Each row is where one point has got to under a steady rotation. How many ticks took it there?
The counts run from 0 to 222.
[ 15  -9  18 -12  21 -11  47   3  44   5 -15 -12 -14  -6  18  19   3 -21
  -1  -6  34  -5 -22  32  11  -3  26  -4   0  -9  18   1  37 -28 -14 -24
   2  -3 -10 -25 -22 -14]	176
[ 36   2  18  13 -15 -10  22   2  32   7 -17   1 -20 -13  10  19   3  13
  -7  -3  27  -5 -13  27  27  13  34  -6 -13 -13   2  -4  26 -24 -22 -27
 -23 -12 -32 -16 -12 -16]	180
[ 41  -1 -13 -13  27  -5   8 -12   1   2 -21  -3 -12 -26  42  27 -15 -20
 -12   7  -2 -10 -13 -28   6  23   4  17  -6   8  25  16  49 -12 -24   1
   3   0 -12 -15 -11 -14]	93
[ 34  41  12  15   3  15  12 -12   8   8  -6 -30  14  11  33   7 -12 -14
 -10  30  -7 -23 -17  10 -11 -12   9   2  34  -1   8  10 -23 -14 -35  -4
  -3 -19 -43 -28   2  -1]	35
[ 11 -13  -5  19  24 -12  38  -9  22 -12   5 -16   2 -17  40   2 -22  -8
 -55   8  25 -22 -24   6 -17  15   8 -10 -14   6   3  13   4 -42 -35  -1
  -6 -11 -28  -4  18  13]	147
[ 12 -11  11 -21  42  18  36   1  36  -5 -11  -6 -14   0  13   0  14 -18
  16 -19  33 -14 -27   9 -12 -17  17  18   9   5   3   3  27  -8 -26 -27
  14  -7 -22 -45 -28  -5]	172
[ 41  -3  13 -21   0  -9  -6 -23 -14  -9  13  -9  -3   0  17   0   0  -9
  18   9  23  -1 -27 -26 -18 -23  15  19  11   8   1  42  25  -3 -37  -5
  13 -12 -39 -35 -10  20]	75
[ 14   3  -7  -2  26   4  14 -12 -10   0 -11 -36 -22   7  28  -6 -23  -4
 -26  20  14 -35 -21  -1 -31   4  -6  16  17  26  -9 -18  -6 -27 -45   1
  17 -13  -5 -32   5  10]	132
[ -3  16  30   8  17 -13  20  -4 -40   0  -6 -17  -7 -14  29 -14   0  -2
  19   2  -5 -19  -6  -8  -9 -22  23  35  12  -6  18  25  -1  -9 -55 -16
  15  -4 -19 -23  -1  15]	62
[ 27  15  13  -8   5 -18   1   0  24   0  15 -13   4  20  31  21 -18 -21
  11   4   4   0 -12  14 -10   8   8 -13   6  -7  10  31   5  -6 -28 -24
  -2 -20 -62 -28 -20   9]	199
[ 47  -9   5  11 -23 -24  16 -21  37   7  -7  -7 -10  -9  29  -7  17  10
   3  -7  45  -2 -32  11  -2  15   7 -20   9   3  -7   5  -5 -14 -37 -18
   8 -13 -22 -12   5 -18]	166
[ 16  11  19 -11   2  23  12   8   9   3   5 -15  11  -2  20  15 -21  -2
   5 -18   4 -23 -29   3  -2 -14   8  21  26 -23  -6  -6  11 -22 -62  -1
  -5  -9 -46 -21 -20  10]	20
[  6  -5  -8  -7  23 -21   5  11  17  33 -13 -13 -15  -1  33  18 -11 -20
 -31  12  -6   2 -29   1   2  29   6 -13 -11  -6  19  43  15 -32 -11  -1
  21  -9 -30 -20 -12   0]	106
[  4  -1  16 -10  20   3  24 -21 -11  48 -14 -32 -23   0  27  -2  -7 -19
 -36   0  -4 -34 -27  32 -10  19  12   4 -13  10  12  19  -1 -30 -20  -7
   9 -14   3  -4 -11  14]	119
[ 12 -12  -6  37   2  -4  31 -18  10   1  -7  -9   9 -30  13   1   4   9
 -30  -6  29 -32 -30  13   9   5   4 -14   5  -5   0  11   1 -30 -65  -2
  -8   2   5  13  15   0]	151
[ 38  16   9  11   1 -23  32 -39   5   3  -7 -26 -19 -12  42   9 -18 -30
 -14  22  -5  -5  14  20  15  24  30 -18   9 -15  21   7  16 -21  -5  -2
   7  12 -31 -16   0   3]	217
[  6  14  15 -33   9   0  25 -28  -2  20 -10 -35   0 -11   3  -1  -4 -17
 -11  31 -14 -41 -34   8  20  17  14  -6   1   2   7  15  28 -31 -25  11
  16  13  22  -9   7 -12]	122
[ 36 -19  10  -1 -13 -13   0 -15 -16   9  11  -8  -9   0  32   2   9  -4
  15   7  24   0 -23 -15  -4 -10  22   3  -1   5 -12  30  23  -3 -15  -7
  17 -31 -49 -35 -19  19]	74
[ 33  10  20  13 -36  -8   6   6  21  11  -8 -12 -11  -2   9  15 -20  22
 -19  -8  27  -7 -23  32   7   9  11  -5  12 -21  -2   7   8 -27 -47 -17
 -11  -7 -45 -12  -3  -1]	17
[ 12 -10  16  36   7   4  25   7   2   8 -16 -39  14 -13  20 -15  23  -2
 -14 -22  11 -32 -24  26  -1   2  15  -5   4  11  -5  20 -13 -13 -45 -31
   7 -30 -19 -14  13   6]	156
[ 34  40  17  -8  -7   8   9  -4  11  -1   3 -41   8  24  15   2 -12 -21
  20  25 -14 -26 -19   2  -2  -6   6   7  35  -9  -3  15   1   3 -41  -7
   3 -20 -36 -24   5   0]	34
[ 24  16  10  -6 -13   1  10  -2  16   2   7 -35  11  25  21   1   3 -26
  39  10 -12 -32 -15   4  19   4  11  -1  22 -16  -4   8  21   5 -33 -28
   1 -21 -41 -23  -9   5]	33
[ 50   2 -14  25   4 -28  -7 -16 -11  27 -27   7 -25 -24  31  27  -4  11
 -29   1  14  -2 -10   1   3  27   1   6   4   8  23  23  10 -10 -44 -13
  15   4   5  -9  -9 -17]	96
[ 29  -7   3 -14   6 -30  31 -13  51  -9  -4 -25   7  -4  37   0   9 -26
  -2   5  27  -4 -34   5   0  15   8 -19  -5   1  12  18   9 -15 -19 -14
  25 -13 -17  -8  21 -24]	162
[ 19   2   7  -9 -11 -31  16  10  32   6 -11 -19 -13   1  25  19 -18   0
 -23  -2  35   2 -16  41   3  11   5 -16   2 -18  18   3  17 -37 -22 -25
  15   6 -22 -15   0 -12]	13
[ 41   7  23  25 -16   2   9   2 -28  20 -33 -24  -2 -19   1  20   7   8
 -23  17  14 -17  -9   6   5   0  26  15  24   0  -5  38  19  -8 -15 -11
 -12 -23  -3 -24  -3  12]	86
[ 31  -3   2 -16  10 -16  35 -13  44  -8  -9 -16  21 -10  22  -5  10 -17
  17  19  25 -15 -41  -6  12   2  12 -19   2  -5  -3   9  23 -14 -37   5
  21  -5  -6 -23  12 -34]	163
[ 27  21  23  11   3   3  34 -22 -10  10   5 -23 -14   3  19  -8  -7 -25
 -16 -12  -7 -16   6  39  -4  11  34  -1  17  -2  12  44  -6  -7 -13 -35
  -3  -2 -35 -23 -17  25]	212
[  8  -2  26 -17  13 -17  35   2  37   2 -21 -13 -13 -10   7  18   0 -10
  16   3  23 -20 -28  25   6  -7  21   4  18 -22  10   1  46 -28 -22  -5
  -5   9  15 -20  -3 -16]	177
[  6  11   9  -8  15   1  17 -16   0  11  -1 -25   8  -8  24  22 -21 -19
  10  -6   6 -32 -13  28  -9 -26   1   1  28 -20  26  -2   8 -27 -62  -4
  -3   5   1   9  -8  -1]	25
[  4   0  11 -15  23  -1  19  12  18 -23  12 -28   9  -2   8  -2 -26 -11
 -12  13  11 -31 -31 -19 -20   6   3  16  10   2 -13  20  24 -25 -49  -5
  -7  -7 -25 -14  28  19]	145
[ 11  27  17  14 -11   2   1  13  -5  11  -9 -27  19   1   3  17 -12   1
  11  20   1 -20 -18  26   6 -11  14  -5  24  -8  -7  22 -14 -16 -38 -12
  -2 -17 -41 -39 -18   8]	197
[ 46   2   2  23  -6   1  23  -9  14   9 -29 -16 -13 -33  24   0   4  24
 -10 -18  24 -11 -21  27  10  18  16   7   9   8  -9 -19 -13 -14 -46  -8
  10  -4 -13 -33  -5 -18]	3
[ 23   4   4  12 -10 -20  24 -28   5 -16   7  12 -23 -22  25  -5   7  -5
  21  14   2 -13   1 -22  30  11  28   4   4 -20  14  14  43 -13 -47   0
  -8   8 -27 -10   2   6]	56
[ -1  23  24  29   8  -8  39  13  -8   8 -10 -22 -26  11  19  -9 -21 -22
 -21  21  -2  -6  -2  21 -21  -2  31  14  39 -17  -2  26  -3 -22 -18 -11
  -6  -9 -25 -30  -4  25]	49
[ 44 -11  -1  -4  -8   3  23 -12  46  -1   3   1  -8  -8  11 -10  27   8
  23 -14  38  -6 -35   3  14   9   9 -10   3   6 -10   4  23  -7 -40 -19
  11  -4 -29 -33 -12 -17]	167
[ 28  24  -9   9   1  -4  15 -26  12   1   5   2 -26   5  -8 -11  12  -3
  23  21   7 -21 -16   1  17  -8  18  -6  58 -17   7   5  15 -13 -50 -17
   6  19  -4 -35 -19   5]	43
[ 17  14  21 -18  12  -7  38 -11  -4  -8  -3 -40  -7  -1  23   1 -23 -39
  21   9 -21 -14   2   6   1  10  27   7  25 -16   8  28  30  -2 -15 -11
  10   2 -23 -24  -8  17]	214
[ 34  -1 -16  -5  25 -10   8  -7 -12  17 -36 -16 -12 -34  36  30 -19  -9
   1  12   0 -19 -17 -25   5  13   0  22  22   1  15  11  32  -9 -44  10
  10  10   8 -17  -6 -11]	94
[ 32  10  15  -6  12   2  34 -14  -3  -4   6 -24 -14   9  22  -3 -13 -41
   3   0 -12 -19  10  18   6  11  30  -2  15 -10  21  31  22  -3  -2 -29
   2  -4 -41 -31 -15  24]	213
[ 41  -2  18  14   6   7  18   0  20  16 -10  -7 -16  -1  16 -11  14   6
 -13 -19  42  -4 -30  25 -27  -8  14  11  21  16  -8   7 -26 -12 -36 -32
   3 -15 -25 -25  -6  -6]	170
[ 17 -12   8 -32  14  12   0 -14  -1  30  12 -20 -33   6  17  -6   0  -9
   2 -25  -2 -31 -36   2  -2  22   3  14 -13  11   2  33  24  -4 -35 -22
   4  -8 -19  -8 -17  24]	116
[ 34  11  13  13 -20   6   1 -10  16  11   3 -30  -3  22  26   3   4 -27
  12   5  -1 -23 -11  27  31   9  16 -15  18  -8   5  11  13   0 -20 -36
  -1 -30 -51 -23 -16   6]	32
[  7  15   0  -7  16 -27   3  -6  17   0  -5 -13   4 -10  14  28  -5  -3
  39   5   7 -25 -12  21  15 -12   4  -3  13  -9  36   2  21 -18 -65 -26
   6  14  -1 -16 -11 -18]	191
[ 41  17  15   2  14  10  13   9 -24   3 -29 -26   3 -25  20  29 -16 -14
 -21  17  -7 -16 -15 -14 -14   1  17  36  21   5   0  27  26  -8 -18  13
  -7 -15 -19 -33   3   1]	90
